One turn moves each row of this set onto another row. After a few examples, where does it send each row asked below?
zupal: [  0 -17   2   3   8  -2   8  10 -19  -8   0 -10  -1 -14 -12  10 -10  -9
   2   6]
namog: [ -9 -15   1 -11  -6  -6  12   6  -8  15   7  -2  11 -16  -6   2  25  -6
  -1  -2]
pebe: [ 21 -19  -2 -12   2  13  -5  -4  -9  -8   3   5  14 -22  -7 -13  13  -9
  -5   9]
Kito: [  3 -12   3   1  10  -7  12 -11 -11 -19  -1  -2  10 -10 -16  14  -4 -11
  -1  14]
musu: [  2  -9   2 -16  -6 -16   5  -9   0  10   3  -6  16 -13 -17  -4  20   1
  -5   7]
nok: [ -1 -21  -4 -14 -14  -9 -12  -6  -4   8   9   4  18 -12 -10   4  19 -16
 -11   2]
des: [ 11 -12   4  -9   8   4  13 -16  -7 -18  -1   9  23 -16 -12   1  14  -8
  -3  13]
vug: [-15 -13   6 -14  -7  -9   5  -7  -5   4   9   6  18 -12 -10  20  19  -9
  -5   3]
miv: [ -9 -16  -2  -6  -6 -19 -10  -1  -7   7   8  -2   8  -6 -18   2   7   2
 -14   3]
kuzo: [ 19 -13   3  -8   5   4  13 -16  -3 -15   0   0  20 -15 -10  -3  11 -13
   2  14]
befiz: [ -5 -21  -6 -12 -12  -9 -13  -8  -4   6  12   6  15 -12  -9   6  18 -17
 -12   2]
daf: [ -1 -13   4   0  10 -11  11  -7 -11 -20   0   2  14  -9 -22  12  -5 -12
  -3  11]
rubu: [-14 -14   7 -11  -9 -10   5  -6  -6   3   8   6  18  -8 -11  20  18  -7
  -6   2]
Rezam: [ 22 -21  -3  -9   1  14  -3  -7 -11  -7   2   0  10 -21  -1 -10  12 -13
  -3  13]
rav: [ -8 -18  -2  -5  -8 -18  -5   1 -10   9   6  -2  10  -4 -18   2   8   1
 -13   1]
Pir: [ 15 -12   2  -7   7   5  12 -20  -7 -16  -1   3  18 -16  -9   2  11 -10
  -1  17]
Tomal: [ -9 -16   1 -11  -9  -7  11   8  -9  16   7  -1  13 -14  -8   2  24  -8
  -2  -4]
kugig: [  7 -24   0  -8  -1  12  -5  15 -17  -3   7  -1   5 -24  -3  -1   3 -16
   0   0]
Pena: [  9 -23  -3  -3   1  12  -3  11 -19  -2   5  -6   0 -21  -1   1   2 -14
   1   4]
Gome: [ 22 -23  -4  -5   0  11  -4  -3 -10  -8   6   1  11 -17  -1 -11  10 -17
  -2   7]
Lazif: [ -2 -17   3  -1   6  -4   9  16 -17  -7   3  -8   4 -15 -17   7  -8 -11
   1   2]
Fikun: [  2 -17   6   3   6  -4   8   9 -17 -10   3  -9   2 -10 -12   9 -12  -4
   0   6]
savus: [  7 -24   0   0   3  11   3  14 -18  -4   7  -3   3 -16   1   0   3 -13
   2  -2]
befu: [  2  -9   3 -16  -9 -15   6  -7  -1  10   2  -4  19 -13 -19  -3  20   2
  -6   7]
kur: [  5 -13   8  -2   6  -5   9 -12  -9 -19   2   1  15  -9 -13  16  -4 -10
   0  15]

kur moves to Fikun
kugig moves to pebe
Now these:
namog moves to befiz
Kito moves to zupal

